One vector is turned by the same rotation once a tick. Each row is the vector after some number of ticks, and that number follows the row.
The counts run from 0 to 488.
[ 11  -4  -1   6 -10   1   0   2   7  -4 -13  -3   5   0   0 -15  10  -9
   6   5 -20  -1 -15  -1  -7   5   3  14 -10  -9 -22  -2 -11   3  -1 -12
  -5 -11  19   3 -10   5   3 -17   2   9   1   9   3   3  -8  11  -1   0
  12  -8  26   8 -11   7 -15   1 -12  29  -6  -3  -5  -3 -14 -14  -6   1]  202
[ -7 -18  -1   5  -3  -4   3  -6  10   7   7   9  -1  16 -12  -4  12 -11
  23   8  -5  12   4  -9   7   7  25 -11   5 -12  -8  -2   0  13 -13  13
   4  -2  -3  12   1  10  -3  11   7 -20  13   4   5  -7 -13 -15  18   3
  21  13  -1  -1  -4 -10   7  -4   7 -16  -9   7   0  11   1   3   3  -1]  102
[ -1   3 -16  -8   6 -15  21   1   8  10   8   3   0  17  -4   8  16 -18
  18  13   8  -8   7   5   4  -6  15  -8   8   5 -17  13   4  -5 -10  -4
 -11  13   5  12  -5   2   4  11  14 -22  -1   4  -5   1 -13   5  28   3
   8  11   6  -9  -6   0   2  -5  -2 -17   4  13   3  -1  15   3  -5   8]  110
[  8  -8   5   3   0  35  -9  -3   0  -5   7  -3  10  -6  17  -6  -7  13
   8   4  -9   6 -14   1   5 -16 -18   5 -15   0  15 -14  -8   4   8   2
  -2 -13   1  -9   4 -10   8 -19  -7  29   0 -16   3  -5   7  -1 -17   8
   1  -3   6   5   2  15   4  12   7  -7  15   4  -9   0   4  -5  -1   5]  239
[ 12  15 -15   9   3  17  -1   0  -2  -7   2   4  -4   8  14  10  -8   5
  -1  20   1   0  -9   5  -8   5  -7  -2   2  -7  -4  -6  -9  -5   6  12
 -15  -3 -10   7   2  -9  13 -12  -7  -4  -9 -22  13  -6 -14  14  19   4
   2  -5  -2   4  -5  12   6  -2  -8 -21  15  20 -19  21   0 -16   6  -2]  173
[  3 -12  -4   5  -9   1  -1  -9  16  25  10   2   3  12  -6  -9   2 -11
   8  -4  -4  19  13   8   1 -22  -7  -1 -21   7  10   1  19   5  -3 -12
  12 -11  -3 -11   1   1  10   8  10  21   5  10  -3  -4  -1 -11   1   6
   1  10   1  -8   3 -18  -5   9  -2   0  -9 -20   7 -15  -1  -1  -5  12]  319
[  4  11   1   6 -10 -20   5  12   4  12   5  -1 -17  14   0   1   1 -10
  -7  13   3   6   4  -2 -14  23   9   1   5   5  -3  14   9   9  -2   5
  -1   6  -8   9   3   2   9  26   2 -13   3  27   7  -7 -14   0  25  -1
  -9   3  -5  -9   0 -18  -7  -3  -8  -3  -8  -3  -1   7  -3  -6   9 -10]  401
[ -6 -21  -5   4  -1  -5 -12   1  -9  13  -7   6   1  17   7  -1   6  -5
  -2  -1  -2  12  27   6  -8  -9   3  -4  -2  -4  10  -3  15   8   4   3
  24  -4 -13  -2   8  12   4  11   5   2   3   1  -4   7   6 -28   0   1
  -5  -5 -10  12  -2  -8  15 -16 -11  -1 -21 -12  16  -8  -3   2  -1   6]  18
[ -8  -1   6  -1   2  16 -11 -25 -13   0   5   0   4 -16  -6  -9 -14   8
   3 -21  10  -2   0  -7   9  -8  -7  -9 -11   5  20 -11   2  -5   7   9
  15  -1  -8 -16   5  -6 -12   0 -17   2   6 -10  -1   1  12  -8 -28   0
  -5  11  -2   0   6  -8  21  10  13  -7   4 -14   5   9  -4  13  -2   4]  298
[-10 -12  23  -9  -2  -4   0  15   5  -4  -7   3   2 -10 -21   2   4  -2
   7 -21  -2  -2   8 -13   4   6   1   0   0   5  15  12  16   1  -2   0
   2  13  -2  -8   2  11  -2   3   0   8  -7  16 -11  -6  16 -22 -23  -4
   3  -3  -5 -15  17 -13 -19   2  11  16  -2  -9   6 -16 -11   7  -4  -4]  346
[  1 -10   5  -5  -5  28  -3   4   2 -14   7  -9   9  -4  22   5   1  12
  13   8  -8   9 -19   3   4 -15 -18   3 -13   7   8   2  -5   0   7   4
   0 -15   9   2   9 -14   9 -19  -3  27  -1 -11  -7  -2   7  -3 -11  15
   3 -11   9   8   4  13  -2   4   5 -12  14   0  -4  -4  -4  -6   6   1]  238
[ -8  -8  -5  -1  -9   4 -17 -20 -19   5  -2   0   1   2  10  -8  -5 -17
  -2 -10   1   6  12   4  -3  -6   0  -3 -16 -13   6  -5   8  -3  15  -6
  32  -3  -4  -6   2   5   1   4  -6   2  -4   7   4   6   7 -13 -16   1
   1   0  15  11   2  -9  22  -8 -17  11 -15 -23   0  10 -14   3  -9  10]  293
[  3  -1 -15  -3   8 -29   9   3  -7   0 -18   2  -5   2  -6   1   9  -9
  -5   9  -2 -13 -13   6   1  14   0   5  11 -12 -26  -3  -2 -13  -4   2
  -7   4  10  19 -10   1  -2  -7  10 -16   2   3 -10  18   0  12  27  -1
   7   8  11  12 -12   7  -4 -16  -2  12  -6   1   5   2  -4  -2   4 -13]  486
[  5  10  -7   3  -5   3   0   7   1 -18 -17  -2   4  -2   7   6  -2   6
   1  -2 -14   5 -15   0 -10  15 -13  14   6 -17  -5  -3  -1 -10  -1  -7
  -8  -2  10   9  -1   1  12 -18 -11  13   0  -9   0  -4   9  -2  -4   6
  19 -10  15   6  -2  14 -16 -11  -6  25  16   1 -12  -3 -13 -22  -3 -14]  204
[ -7 -21  17   1  10 -18   9   6   6  -5  -9   8   1  -6 -16   2  14  -2
   8 -10 -10  -4   3  -8  10  16  21  -3  21  -4  -3   6  -7   3 -12  -3
  -9  16   4  18 -16  14  -6   6  10  -1  17  11  -3   6  10  -8  -5  -3
   7   8  -3  -2   1 -14 -12  -6   9  10  -2   7   3 -10   1  16  -9 -11]  420
[  8  14   6  18   3  -2 -11   6   5  16  -1   9 -18  10 -17  -7  -5   7
  -8   5   0   8   7 -17  -6  13   5  -2  -1   2   4   5   2  14  -2   5
 -14  -1 -16  -7   2  11  -3  19  -6  -2   4   6  14 -18  -7   3  13  -5
  -5   3 -22 -18   1 -28 -19   6   5  -7  -5   3  -6  11  -5  -2   9  -4]  399
[ 12 -10   0  14  12  23   6   1   9 -11  -2  -7  -1  -4  14   8   5  13
   6  12  -6   1  -8   5   1   1   3  -2   4   5   3  -6 -19   4   2   6
 -21  -7   0   6 -11  -2  -1 -18  -2   9   8 -24   6   0  -6  13   4  13
  -4  -9 -10   8  -6  17   1  12   7 -25  12  20 -10  -1  13 -10   0  -6]  164
[ -1   9  11  -7   3   0   2  19  -4  -6  -5  -5  -2 -10  -5  10  -5   5
 -16 -12  12 -15  16   1  -5   4  -3   1   4  17  23  16  15  -3   5  -1
  -2  16 -13  -8   7   5   4   4  -3   5 -16  13 -10   1  17  -5 -13   0
 -22 -14 -17 -13  16  -4  -9   6   8   5   6  -4  14 -14   0   0  -3  -1]  348
[  2 -13  12   5  11  -5   7   7  -8   3   0  -6  -2  -4  -4 -10  11 -11
  -5 -11  -1 -17  24  -3   6   5  33  -7  10   0  11   5  -3  16  -2  -2
  -3  17  -2  -1  -7  20 -12  11   9 -11   4   4   4   8   4  -6  -5 -14
 -11  -3  -3   1  -2  -4  14   8  -8   1 -10  13   5  -9  16  12 -15   7]  75
[-14 -11   4  -9  -7  -8  -2  -5  -9  12  12  -6  -8  13   6 -10  13 -12
  14   4  10   4   3  -8   0 -11  10  -9  -9   8   5  12   3  10   0  15
  21  -9   3  -1  11   1 -11  23   4  -9   8  14  -4   5  -5 -17   9   1
  -9   6   1   5  -4 -14  24  -5   0 -14 -16 -15  16   5   2   9  17   0]  26
[ -5 -15  -3 -10  -3  10   4  -7 -13 -15   1  -5  19  -8  19   1   6  -9
   9  11  -3  -7  -8  16   5 -10  -1  -1  -8   3 -11   2  -6 -11  12  -9
  18  -2  11  14  -1  -7   8 -19   7   1  -5  12  -3  23   2   1  -7   7
   0  -2  25  20  -1  22  15  -3 -12   0   0   2   2  -4  -2   6  -5  12]  227
[ -8  -4  -4   1   9  -6   7  -8  -1 -22 -15   2   8  -3 -13   8  11  -2
  15  -9  -6  -7  -7  -6   4  20  16  -7  19 -20  -9  -4 -11 -13  -6   5
 -10  10   9  16 -12  15  -2  -8  -3 -16  15 -10  -4  -2   5  -3  -2   0
  26  10   7   9  -8   3   0  -9   4   4   4   5  -6   7  -8   2  -7 -17]  145
[  6   7 -13   7   5 -14  14  -8 -10  -8 -13 -11  -4  -3   5   6   6 -16
 -12   0  10 -20   3  11  -7  17  21  -9   9  -4 -12   2 -17  -5   3  -1
  -6  14   3  10 -19  11  -5   2   1 -23  -2  -1   7  14 -13  19  17  -3
  -5  -3   5  11 -14   6  14  -3 -13  -5   1   8  -5   7   7  -6  -9  -8]  142
[  0 -11   3  -6   4 -18  -7   2 -14 -11 -28  -1  -4  -2 -11   4  17  -5
   6   4  -1 -13 -22 -12   7   9  -3   9   5 -15 -20  -2 -16  -3   0   9
 -11   1  24   4  -8  14  -9 -12  -4  -6  -7  -8 -11  11   9   5   8 -10
  18   3   7   5  -4  -2 -15  -4   8   5   4  13  -3   8  -8   4   5 -18]  488
[  8  -1 -14   1  -3  15   1 -12  11  12   8  -2   8   0  11 -15  -2  -4
   2  11  -3  11 -13  19  -2 -19 -13   1 -21   7  -9  -7   2  -4   1  -7
  12 -19   4   5   2 -16   7 -14  14  10   8  10  -1  10 -15  12   8  14
  -7   8  12  13  -8  11   7   6  -9  -3  -7 -11   5  -5   0  -6   4  13]  243
[ 15 -10  -3   6   8  -9  -3  11   2  12  -8  -2 -11   8  -4   4   4  -2
   0   9  -7   0 -11  -6  -1   1 -13  11   1  -7  -9  -1 -14   4  -7  -3
 -31  -3  12   2 -13   9   4  -8   3  13  -5 -26  -5  -3  -1  13  20  -7
  13  -3  -3  -9  -9  -5 -26   4   9  -7  11  18  -8  -1   6 -12   2 -11]  472
[ 12  11 -14   8   0  22   4 -11  11   7   9   1   9  -1  13 -11 -13   2
  -4  12  -9   8  -2  24  -5 -15 -11   2 -13   4  -2 -10   5  -6   2  -5
  10 -12 -12   3   5 -23   9 -11   9  11   9   6   5  10 -10   8   4  17
 -12   6   5  12  -8  15  15   3 -13  -3  -2  -3   1  -1   3  -9  -1  16]  242
[  6   2  -3  -1  -7  -3  10   9   6  -7  13   6  13  -8   1 -11 -11  -3
   7  11 -22  -6 -12   3   5  17   4  12   6 -15 -17  -1   2   6 -11  -4
   0   7   6  19   6 -11  13  -9   7   6  -2  15  13  -1  -8   8   2   1
  12   5  26  -1  -7  19  -2  -7 -14  28   8  13 -18   0  -2  -1 -10   8]  193
[-11  -7   0  -6   3  12  -8 -21 -11  -4   3  -7   1 -13   9   0  -5   0
   5 -19  15   0 -10  -1  12 -15 -14  -9 -14   6  16  -5  -3 -14   9   5
  12  -1   2 -14  -1  -4 -13   1 -11   9   2 -12  -9   0  17  -6 -26   7
  -1   6   1   0   6 -10  12  10  17 -13   8 -14   6   2   1   9   2  -4]  297
[  5   7   7   7   7   9 -14   6 -20   7  -2  -2  -3   4  -1 -10  -4   7
 -16  -6  -9  -8  19 -10 -12  -8   4   2  -1   2  20   4   3   8  12  -5
   6   3 -11 -19  10   5  -6  11  -9  14   0   2  -1   3  24 -16 -17  -6
 -19 -19 -14   2  -5 -13  13 -13 -11  16 -11  -2   6   0  -5   3  -8  11]  7
[  3 -16   5   8   6  -5  -3   7  -3 -16 -28  -3  -8  -6  -7  10  12  -9
   2  -2   8 -12  -5  -5   2  19   5  -2   5 -11  -5  -2 -11   0   7  12
 -11   1  13   2 -17  23  -2 -19  -8 -12 -17 -16   1  -3  -5   4  10 -10
  12  -8   2   6   7   8 -21  10   4  -7   5  14  -8   4   0 -13   2 -19]  138
[ -7 -19   9   2   3  -1  -2  -1   2  10  -3 -15  -5   5  11  -2  14  -1
   7 -16 -11  10   5  -1  -6 -14  -1  -2  -8   3  16  -1  -3   5  -1  -6
   7  -7  10  -7  -6   9 -13  12   7  18  24  -5 -15   8  23 -19 -17   5
  -1  -3  -3   8 -10 -18   5  -2   2   1 -12 -18  16 -20   5   0   0 -14]  11
[ 13  12   0   7  -5   9   2   4  -6 -15 -14 -18  -8 -13  17   2 -10   6
 -13  -2  -5  -7 -19   5  -8  13 -14   9  -3  -1   4  -5 -14  -3   9   4
 -11  -6  11  -2  -4   0  -1 -17 -12  11  -6  -9   3   3   0  21  -3   1
  -6 -12   7   7  -6  18  -8  11  -4   5  16   5 -15   2   1 -23   5 -18]  206
[ 12  12  -2   5  -7 -12  10  19  13  -2  -9  -7  -6  13   1  -1  15 -15
  -1  17  -4  -8   1   5 -15  16  16   4   5   3 -15  17  -2   8  -7  -7
 -12   5  10  12  -3  10  10   2   9 -11  -5  16   3  -1 -17  10  26  -2
  -1 -12   2   1 -10   2 -13  -3 -17   8  -5   8  -1  -6  -2 -18   1  -4]  126
[ -8 -15  -8  -7   1  -4  -4  -2 -10  10  -8  -9 -10  14  17  16  10  -6
   4  -1  10   9  12   5  -6 -22 -12  -4  -6   2  14   4  10  -6  11   3
  11  -7  -1  -6   2   8   2   9   3  -1  -1 -12 -25   6  13 -20   9   6
   0  -7 -13   4   2 -12   5 -10   4 -18  -5 -15  18 -11   2  -3  10  -7]  20
[ -2 -36   7  14   2  -2  -4   5   2  -4  -7   7  -1  14   7   8  16  -5
   0   4 -18  11  13   3  -7  16  20  -3  12 -15  -2  -1 -13  13   2   0
   1  -3  -8  18 -16  18   9   1   9   3  13  -1   8   5  -1 -18   3   2
   6  -6  -7  15  -6 -10  -5  -8  -5  -8 -12   7  -3  -3  -2   2  -3 -11]  436
[  5  17   7  -6   1  -1   9  18  -3  17  28 -10 -11   9   8  -7  -2  -2
  -4  11   4  -7  11  -8  -2 -13   8  -2   3  15  15  17  12  20  -8   6
  -6   7  -5  -4  18  -6  -1  24   6   1  -1  10  -2  -5   2  -4   7  -2
 -19  -3  -5 -13  -2 -10  14   0  -7  -6   6   6   7  -5  18   3   2  12]  41
[ -4   7   8 -18 -14  -4  10   8   1  -6   9  -7  10 -13   5  -7  -3  -5
   4  -2  -6  -5 -15   5   8  -1 -14   7  -9   6  -3   7  14  -4  -7  -8
  16   0  16   6   9 -17   3  -5   9  12  -7  31 -12   6   3  -2  -9   6
  -2   2  29  -4   7  12  -3   1  -8  24   3 -14   6 -15  -8   0   2   0]  269
